rotation ticks, each row followed by its count of ticks
The counts run from 0 to 201.
-.05 -.15  .04 -.07 -.08 -.10 -.21 -.05 -.30  .36 -.24  .13 -.02 -.37  .16  .18  .29  .15  .03  .06 -.22  .18  .12  .25  .05  .12 -.13  .26  .10  .17 -.02  .04  .30 -.03  .30 -.03 -.04  .04  .18 -.23  .11 -.12  .22  .19 -.01  .23  .09 -.08  .17 -.29  .09 -.39  .35  .05  .08 -.57  .43 -.10 -.08 -.13  .17  .30 -.11 -.12  .05  .04 -.38  .01  .14 -.36  .13  .14 -.15 -> 96
 .06  .07  .30 -.05  .20  .23 -.38  .15 -.43  .20 -.21 -.09  .00 -.04  .15 -.02  .03  .18  .26  .16 -.11  .15  .27  .27  .43  .24 -.24 -.07 -.06  .15 -.06  .03  .19  .05  .05 -.09  .28 -.08  .08 -.12 -.06  .04  .13  .36 -.16  .12 -.14  .11 -.06 -.11  .03 -.41  .27 -.01  .30 -.39  .25  .11 -.10  .13  .02  .40 -.24 -.02 -.01 -.37 -.19 -.13  .11 -.22  .14  .10 -.45 -> 197
 .22 -.14  .39  .18  .10  .04 -.34 -.12 -.32  .08 -.12 -.22 -.11 -.21  .41 -.04 -.06  .08  .12 -.02 -.21  .15  .02  .10  .28  .17  .03 -.05 -.30 -.02  .11 -.07  .33  .13  .23  .23  .14  .10 -.18 -.14 -.09  .23  .04  .36  .31  .21 -.19 -.29  .11 -.18  .24 -.32  .09  .20  .32 -.31  .29  .00 -.05 -.03 -.02  .19 -.30 -.10  .10 -.18 -.29 -.08  .03 -.10  .15  .21 -.43 -> 42
 .32 -.13  .07  .33  .08 -.20 -.40 -.17 -.42  .01 -.13 -.06 -.22 -.57  .65  .15  .06  .06  .03 -.16 -.44 -.01 -.19  .09 -.04 -.10 -.17 -.02 -.23 -.06  .23 -.03  .20  .10  .31  .02  .26  .22 -.04 -.10  .01  .16 -.13  .25  .39  .09 -.16 -.09  .04 -.08  .28 -.06  .17  .11  .06 -.13  .04 -.05  .02 -.14 -.04  .00 -.19 -.14 -.17  .02 -.21 -.19  .12 -.23  .10  .22 -.46 -> 175
-.04  .06  .14 -.05 -.04 -.11 -.23 -.34 -.38  .25  .13 -.10  .24 -.23  .17  .06  .07  .01  .16  .08 -.27  .17  .33  .21 -.24  .05 -.07 -.14 -.14  .25  .25 -.04  .19 -.15  .37  .15  .12  .03  .30 -.23  .15 -.06  .13  .34 -.37  .48 -.25 -.09  .03 -.20  .08 -.27  .22  .07  .14 -.45 -.03  .17 -.01 -.11  .32  .32 -.16  .05 -.14 -.04 -.10 -.37 -.09 -.17  .10 -.10 -.26 -> 136
 .11  .29  .24  .12  .22  .26 -.09 -.05 -.53  .16 -.03 -.25  .10 -.34  .21  .22  .05  .06  .15  .11 -.32  .03  .17  .26 -.15  .06 -.20  .12 -.23 -.12  .02  .21  .02  .13  .31 -.18  .27  .18  .27 -.16  .08 -.21 -.37  .24 -.32 -.21 -.05  .26 -.11 -.14  .21 -.09  .13 -.08  .14 -.15  .16  .28  .04  .03 -.06  .27 -.15 -.16 -.60 -.09 -.15 -.05  .01 -.17  .01  .24 -.36 -> 195
 .11 -.04  .02  .05 -.07 -.17 -.10 -.46 -.49 -.02  .10 -.10  .21 -.48  .31  .19  .13 -.12  .15  .07 -.35 -.13  .09  .03 -.31 -.01 -.16  .08 -.22  .12  .32  .01  .21 -.08  .49 -.10  .35  .15  .29 -.14  .19 -.08 -.21  .24 -.12  .20 -.06 -.01  .06 -.17  .18  .15  .35  .13 -.04 -.22 -.16  .08 -.06 -.17 -.03  .05  .01 -.01 -.35  .10 -.25 -.26 -.02 -.36  .12  .10 -.29 -> 12
 .07 -.09  .07 -.06  .04 -.15 -.35 -.24 -.43  .17 -.02  .03  .20 -.30  .26  .09  .16  .03  .20  .02 -.19  .25  .17  .22  .17  .15 -.10 -.02 -.03  .34  .28 -.07  .32 -.04  .26  .12  .27  .01  .06 -.14  .07  .20  .28  .31  .07  .35 -.15 -.12  .10 -.09  .04 -.24  .37  .14  .20 -.47 -.01 -.14 -.15 -.02  .03  .15 -.17  .12  .14 -.19 -.31 -.26  .13 -.25  .28  .03 -.48 -> 10
 .17 -.06  .10  .22 -.30  .12  .02 -.19 -.30 -.10  .11  .00  .16 -.34  .29  .22  .10 -.05  .14  .00 -.42  .24  .21  .15 -.30  .38 -.02  .13 -.36 -.01  .04  .11  .47  .10  .43  .20  .18 -.04  .03 -.02  .05 -.11 -.21  .06  .06  .28  .06 -.05  .06 -.34  .24 -.37  .17  .02 -.10 -.35  .07 -.04 -.25  .21 -.01  .13 -.33  .00 -.34 -.04 -.27  .04  .06  .07  .14  .25 -.26 -> 86
 .17 -.16  .23  .32  .20  .11 -.04 -.35 -.33 -.06  .05 -.38  .04 -.52  .53  .10  .08 -.08  .17 -.04 -.40  .19 -.13  .18 -.22  .13  .01  .03 -.38 -.03  .15  .17  .26  .13  .55  .05  .00  .04 -.01 -.15 -.01  .01 -.27  .32  .01  .12 -.19 -.32 -.04 -.23  .31 -.28 -.03  .15  .08 -.12  .23  .07 -.13 -.04  .11  .11 -.22 -.05 -.25  .00 -.30 -.02 -.08 -.14  .02  .32 -.36 -> 45
 .14  .01  .05  .02  .07 -.20 -.29 -.20 -.53  .14 -.11 -.21  .29 -.38  .49  .10  .02 -.05  .13  .10 -.26  .01  .03  .11 -.10 -.10 -.24 -.06 -.01  .19  .29 -.07  .22  .05  .24 -.16  .52 -.02  .02 -.33  .07  .25  .01  .33  .03 -.01 -.17 -.01  .11  .07  .14  .22  .21  .04  .15 -.26 -.11  .13 -.01 -.11 -.14  .08 -.07 -.12 -.28 -.02 -.36 -.07  .21 -.40  .31  .20 -.50 -> 134
-.08 -.16  .24  .01  .19  .28  .04 -.26 -.26 -.05 -.14 -.30  .12 -.21  .28  .09  .13  .01  .09  .24 -.31  .09 -.02  .09  .02  .15 -.10  .26 -.13 -.04  .02  .02  .22  .03  .34 -.11  .06  .23  .09 -.25  .03 -.16 -.36  .25 -.20 -.17  .02 -.24  .06 -.24  .18 -.27 -.12  .04  .05 -.35  .49  .15  .04 -.26 -.12  .39 -.08 -.17 -.25  .07 -.43  .07 -.04 -.41 -.04  .33 -.32 -> 36
 .11  .02  .02 -.04 -.23 -.05 -.23 -.06 -.26  .47  .12 -.02 -.14 -.39  .18  .16  .03  .05 -.01 -.07 -.33 -.02  .21  .02 -.10  .02 -.05  .24 -.29  .01  .11 -.07  .35 -.05  .52  .15  .05  .10  .25 -.05  .22 -.23 -.03  .25 -.15  .29 -.07  .01  .11 -.18  .10 -.11  .30  .07  .23 -.44  .29  .05  .10  .10  .46  .25 -.28 -.20 -.17  .11 -.16 -.33  .06 -.04  .18  .04 -.01 -> 99
-.03 -.22  .33 -.05  .05  .16 -.16 -.16 -.25  .18 -.42 -.02 -.05  .01  .31 -.06  .20  .12  .19 -.01 -.10  .25  .20  .19  .21  .20 -.04  .14 -.08 -.06  .11 -.06  .28  .00  .22 -.14  .05  .12 -.09 -.11 -.01  .05  .18  .30  .15  .03 -.04 -.15  .27 -.22  .20 -.37  .14  .17  .15 -.52  .40  .02  .13 -.20 -.10  .26 -.24 -.16  .19 -.13 -.50  .06  .06 -.29  .06  .18 -.51 -> 165
 .22  .11  .17  .16  .16  .23 -.35  .10 -.53 -.05 -.19 -.10  .00 -.03  .16  .14 -.04  .17  .27  .08 -.31  .06  .17  .17  .34  .14  .06 -.02 -.35  .07  .09 -.11  .22  .19  .17  .02  .40 -.04 -.10 -.08  .03  .14 -.19  .29  .07 -.02 -.12  .03 -.02 -.17 -.02 -.22  .29 -.09  .38 -.34  .00  .00 -.13  .21 -.22  .08 -.24  .07 -.29 -.29 -.12 -.15  .30 -.17  .08  .19 -.68 -> 74
 .03 -.01  .17  .22 -.02 -.08 -.24 -.17 -.51  .29  .06  .09 -.13 -.46  .25  .00  .31  .11  .02 -.13 -.10  .02  .13  .13 -.05  .00 -.14 -.02 -.06 -.04  .17  .23 -.01 -.15  .29  .11  .03  .25  .41  .10  .22 -.16  .10  .05  .13  .29 -.20  .07 -.10 -.08  .35 -.24  .31  .14 -.06 -.35  .19  .27  .07 -.04  .31  .52 -.26 -.16 -.12  .04 -.05 -.31 -.27 -.10 -.05  .00 -.23 -> 181
 .06 -.02  .35  .11 -.01  .23 -.09 -.12 -.23  .16 -.12 -.02  .02 -.08  .21  .03  .11  .04  .13  .01 -.21  .37  .25  .14  .05  .25  .09  .04 -.38 -.15  .10 -.03  .48  .11  .43  .15  .02  .05  .06 -.07  .07 -.12 -.06  .43 -.09  .13 -.07 -.32  .26 -.34  .03 -.50  .01  .19  .28 -.43  .37 -.02  .04  .09  .23  .28 -.33 -.05 -.03 -.12 -.40 -.01  .02 -.10  .02  .21 -.33 -> 164
 .19  .16  .12  .02 -.12 -.09 -.31 -.22 -.44  .18  .18 -.26  .14 -.38  .43  .07 -.04 -.09  .15  .03 -.31 -.02  .26  .11 -.21 -.07 -.13 -.21 -.24  .16  .34 -.07  .28 -.03  .33  .14  .34  .01  .17 -.19  .25  .07 -.07  .32 -.19  .34 -.22 -.04  .01 -.06  .12  .13  .22  .03  .17 -.25 -.14  .19  .07  .00  .20  .13 -.27 -.07 -.33 -.08 -.14 -.34  .06 -.09  .24 -.02 -.39 -> 135
-.17 -.07  .25 -.06 -.04  .24  .01 -.05 -.35  .25 -.07 -.11  .12 -.08 -.01  .03  .23  .15  .06  .15 -.12  .08  .15  .04  .08  .30 -.06  .26 -.18 -.11  .05  .02  .31 -.07  .31 -.09 -.05  .39  .26 -.01  .12 -.34 -.13  .21 -.29  .03 -.08 -.08  .10 -.23  .24 -.22  .02  .04  .02 -.58  .48  .19  .17 -.05  .10  .63 -.19 -.14 -.22  .01 -.36 -.13 -.13 -.24 -.07  .15 -.29 -> 31
 .09  .12  .13 -.02  .16  .12  .04 -.27 -.29  .00  .10 -.21  .37 -.24  .30  .09  .05 -.20  .19  .00 -.41  .23  .16  .36 -.43  .16 -.22  .00 -.23  .19  .20  .07  .21  .16  .47 -.12  .18 -.05  .07 -.39  .04 -.09 -.28  .30 -.26  .04 -.05 -.16  .07 -.23  .02 -.21  .16  .00  .05 -.13  .03 -.03 -.15 -.15  .05  .08 -.12  .03 -.36 -.06 -.40  .01  .05 -.32  .05  .14 -.36 -> 4
-.06  .12  .06  .14  .15  .01 -.10 -.06 -.54  .35 -.05  .03  .07 -.39  .16  .23  .28  .15 -.03  .02 -.18  .02  .05  .30 -.17 -.06 -.27  .13  .07  .07  .05  .37 -.05 -.11  .25 -.07  .05  .30  .44 -.03  .23 -.23 -.14  .08 -.22 -.01 -.07  .22 -.19 -.13  .32 -.16  .18 -.08 -.17 -.30  .14  .33  .05 -.02  .14  .57 -.13 -.17 -.40  .08 -.10 -.25 -.29 -.21 -.06  .25 -.27 -> 186
 .04 -.09  .16  .16  .02 -.03 -.12 -.41 -.33  .16  .02  .02 -.12 -.39  .24  .04  .20  .06  .00 -.14 -.18  .03  .01  .15 -.19  .04 -.10  .06 -.11  .06  .18  .27  .03 -.18  .45  .18 -.10  .24  .38  .06  .06 -.18  .02  .15  .10  .38 -.20 -.02 -.07 -.16  .33 -.49  .28  .19  .01 -.43  .19  .16  .06 -.07  .32  .37 -.17 -.09  .03  .09 -.16 -.30 -.29 -.08 -.07  .10 -.22 -> 177
 .01 -.27 -.01 -.01 -.20 -.06 -.24 -.05 -.32  .31 -.19  .24 -.01 -.31  .29  .05  .38  .13  .11  .00 -.12  .21  .12  .25  .02  .25 -.13  .17  .16  .24  .05  .09  .32  .02  .09  .01  .09  .02  .06 -.19 -.03  .01  .33  .15  .23  .24  .05 -.01  .15 -.25  .19 -.26  .34  .07 -.08 -.54  .34 -.16 -.12 -.16  .02  .25 -.21 -.16  .11  .02 -.42 -.05  .18 -.33  .20  .24 -.26 -> 92
 .06  .01  .30  .11  .23  .15 -.01 -.03 -.36 -.17  .16 -.16  .09 -.34  .30  .16 -.03  .06  .11  .03 -.35  .21 -.05  .28 -.09  .30 -.22  .14 -.36 -.07 -.05  .16  .19  .18  .40  .11  .04  .11 -.05 -.10 -.07  .00 -.39  .07 -.12 -.11 -.15 -.21 -.24 -.11  .35 -.26  .05 -.13 -.01 -.08  .10  .23 -.25  .06 -.11  .38 -.20 -.05 -.50 -.14 -.34 -.10 -.22 -.13  .01  .38 -.30 -> 118
 .03 -.17  .25  .19  .08  .04 -.18 -.34 -.24  .14 -.10 -.08 -.08 -.34  .29 -.01  .25  .08  .22 -.10 -.21  .15  .05  .22 -.01  .12 -.03 -.01 -.13  .07  .22  .18  .09 -.01  .43  .10 -.09  .15  .23 -.11 -.06 -.07  .00  .31  .10  .29 -.22 -.18  .04 -.24  .23 -.61  .19  .26  .12 -.43  .25  .02  .02 -.19  .26  .28 -.20 -.06  .14  .04 -.26 -.17 -.18 -.21 -.13  .09 -.29 -> 173
 .26  .02  .02  .20 -.27  .03 -.08 -.17 -.33  .09  .23  .01  .11 -.50  .30  .32  .08 -.06 -.02 -.06 -.35  .18  .27  .10 -.37  .24 -.05  .09 -.36 -.05  .10  .03  .43  .13  .48  .12  .27 -.05  .03 -.04  .17 -.19 -.15  .11  .02  .20  .03  .01  .18 -.27  .25 -.09  .19 -.03 -.12 -.35  .19  .06 -.13  .13  .11  .11 -.28 -.14 -.34  .08 -.26 -.06  .06  .07  .20  .18 -.10 -> 90
 .26 -.10  .40  .01  .08  .14 -.36 -.02 -.25  .14 -.16 -.26 -.10 -.11  .37 -.10 -.05  .13  .11  .01 -.16  .10  .16  .02  .40  .13 -.02  .00 -.36 -.07  .12 -.26  .37  .06  .15  .09  .20  .13 -.17 -.01 -.02  .15  .01  .40  .25  .11 -.15 -.19  .11 -.08  .22 -.07  .14  .09  .35 -.47  .35  .07  .11  .06 -.02  .32 -.33 -.23  .02 -.22 -.30 -.12  .14 -.14  .18  .09 -.41 -> 38
 .03 -.05  .04  .34  .19 -.18 -.33  .11 -.59  .13 -.27  .05 -.13 -.48  .31  .28  .17  .06  .01 -.01 -.34  .23 -.21  .33  .00 -.10 -.18  .06 -.07  .02  .02  .27  .15  .25  .16 -.02  .11  .19  .11 -.11  .11  .16 -.12  .08  .10 -.03  .00 -.10 -.20 -.19  .22 -.23  .12 -.07 -.06 -.12  .15 -.02 -.18  .03  .11  .23 -.05 -.03 -.40  .05 -.15 -.20 -.03 -.18  .11  .28 -.48 -> 183
 .08 -.04  .20  .14  .31 -.07 -.31  .12 -.40 -.10 -.07 -.10 -.16 -.43  .23  .25  .02  .19  .09  .05 -.42  .10 -.33  .18  .24  .12 -.20  .28 -.29  .07 -.04  .03  .23  .19  .28 -.04  .02  .27 -.14 -.13 -.05  .06 -.32  .08  .00 -.21 -.15 -.23 -.18 -.19  .18 -.23  .16 -.17  .26 -.17  .19 -.06 -.11  .02 -.01  .27 -.07 -.05 -.37 -.18 -.15 -.25  .06 -.28  .03  .23 -.41 -> 110
-.04 -.17 -.04 -.12 -.10 -.21 -.33 -.26 -.48  .13 -.19  .19  .11 -.42  .21  .08  .23  .13  .17  .10 -.12  .00 -.02  .03  .13  .16 -.18  .19  .20  .37  .32 -.03  .20 -.13  .12 -.08  .16  .24  .08 -.10  .07  .08  .15  .15  .10  .16 -.04  .07 -.01 -.15  .20  .05  .39  .09 -.06 -.63 -.05  .01 -.15 -.17 -.17  .22  .06 -.02  .08 -.04 -.22 -.35  .16 -.50  .14  .09 -.51 -> 15
 .10  .01  .24  .10 -.17  .23  .06  .06 -.35 -.01 -.02 -.11  .09 -.15  .24  .14  .07  .03  .01  .08 -.44  .33  .15 -.01 -.08  .22  .09  .15 -.44 -.21  .10 -.05  .44  .20  .47  .08  .09  .18 -.01 -.07  .17 -.22 -.41  .28 -.13 -.05  .09 -.19  .07 -.28  .18 -.22 -.12  .01  .01 -.39  .33  .05 -.02  .26  .05  .23 -.31 -.09 -.52 -.08 -.29  .03  .00 -.10  .03  .31 -.32 -> 159
 .19 -.06  .25  .06  .04  .16 -.10 -.24 -.29  .22 -.31 -.18 -.03 -.28  .54 -.04  .08  .02  .20 -.04 -.20 -.03  .05 -.02  .06  .05 -.15  .15 -.14 -.16  .24 -.11  .30 -.03  .26 -.19  .27  .18 -.09 -.16 -.09 -.06 -.06  .43  .23 -.24 -.04  .03  .30 -.17  .28  .06  .09  .15  .04 -.20  .29  .08  .11 -.25 -.24  .14 -.12 -.26 -.05 -.06 -.52 -.02  .03 -.51  .09  .35 -.41 -> 166
 .05  .24  .19 -.03  .09  .24 -.20 -.01 -.41  .39 -.03  .00  .07 -.04  .09  .07  .09  .11  .16  .01 -.12 -.03  .34  .17  .12  .03 -.04 -.08 -.25  .03  .14  .08  .09 -.11  .28  .00  .25  .07  .42 -.06  .22 -.20 -.12  .37 -.41  .12 -.22  .30 -.02 -.11  .16 -.16  .23 -.06  .23 -.44  .11  .32  .16  .05  .26  .49 -.27 -.10 -.32 -.18 -.06 -.28 -.11 -.14  .00  .09 -.33 -> 67
-.11  .27  .15  .08  .12  .07 -.20  .09 -.49  .38 -.07  .08  .03 -.12  .07  .04  .19  .09  .08  .06 -.11  .16  .21  .27 -.03  .00 -.08 -.08 -.09  .11  .13  .23  .12 -.14  .35  .06  .00  .06  .47 -.09  .24 -.22  .02  .28 -.35  .15 -.17  .14 -.09 -.25  .11 -.33  .23 -.05  .08 -.43  .20  .31  .04  .09  .33  .56 -.25  .02 -.34 -.01 -.03 -.20 -.15 -.09 -.04  .06 -.34 -> 63
 .17  .26  .09  .17 -.04 -.02 -.35  .15 -.52  .43  .01  .00 -.02 -.24  .27  .07  .00  .01 -.01  .01 -.19  .14  .24  .17 -.10 -.03 -.08 -.09 -.28 -.06  .20  .08  .22 -.07  .23  .17  .23  .08  .31 -.01  .35 -.05 -.09  .32 -.12  .12 -.17  .20 -.10  .01  .29  .14  .23 -.16  .13 -.21  .08  .28  .11  .27  .31  .37 -.30 -.13 -.56 -.04 -.02 -.38 -.08  .02  .24  .12 -.47 -> 62
 .27 -.02  .13  .25 -.04 -.06 -.18 -.33 -.21  .18  .18 -.20 -.14 -.50  .47  .09  .03  .03  .10 -.21 -.30  .02  .15  .10 -.09  .08  .01 -.02 -.39 -.17  .31 -.09  .29 -.05  .49  .26  .11  .14  .19 -.01  .12 -.06 -.15  .35  .13  .40 -.18 -.07  .10 -.14  .25 -.30  .18  .29  .30 -.29  .23  .08  .05  .03  .25  .25 -.32 -.11 -.14  .04 -.24 -.21 -.16  .00  .04  .03 -.25 -> 172
 .14  .18  .18  .04 -.03 -.02 -.13 -.15 -.32  .19  .24 -.19  .28 -.26  .42  .12 -.05 -.11  .08 -.02 -.36  .18  .35  .22 -.36  .10 -.11 -.15 -.26 -.04  .14 -.04  .23 -.01  .41  .23  .30 -.04  .20 -.18  .20  .06 -.08  .39 -.12  .31 -.24 -.16  .08  .01  .11 -.08  .22 -.01  .14 -.27  .00  .23  .04  .07  .35  .21 -.26 -.08 -.28 -.04 -.28 -.20 -.02 -.02  .19  .02 -.26 -> 131
-.07  .01  .21 -.04  .04 -.10 -.13 -.20 -.31  .29 -.03 -.12  .29 -.10  .17 -.01  .09 -.06  .21  .07 -.25  .27  .35  .35 -.18  .17 -.13 -.06 -.04  .27  .22  .06  .26 -.04  .35  .16  .10 -.14  .19 -.26  .06 -.01  .10  .36 -.19  .47 -.15 -.25  .16 -.15  .03 -.38  .25  .07  .09 -.43  .12  .14 -.15 -.05  .28  .35 -.22  .01  .00 -.08 -.37 -.20 -.10 -.25  .21  .02 -.40 -> 132
 .05  .05 -.05  .12 -.22 -.20 -.20 -.10 -.52 -.07  .29 -.01  .17 -.46  .14  .26  .10  .10  .00  .01 -.39  .10  .11 -.02 -.21  .13  .06  .09 -.30  .01  .36 -.08  .29 -.08  .50  .09  .12  .23  .18  .03  .26 -.12 -.28  .11 -.17  .34 -.06 -.13  .01 -.18  .04 -.06  .17 -.02  .00 -.41 -.06  .05 -.17  .28  .17  .25 -.05  .08 -.43  .10 -.03 -.42 -.03 -.02  .12 -.05 -.35 -> 17
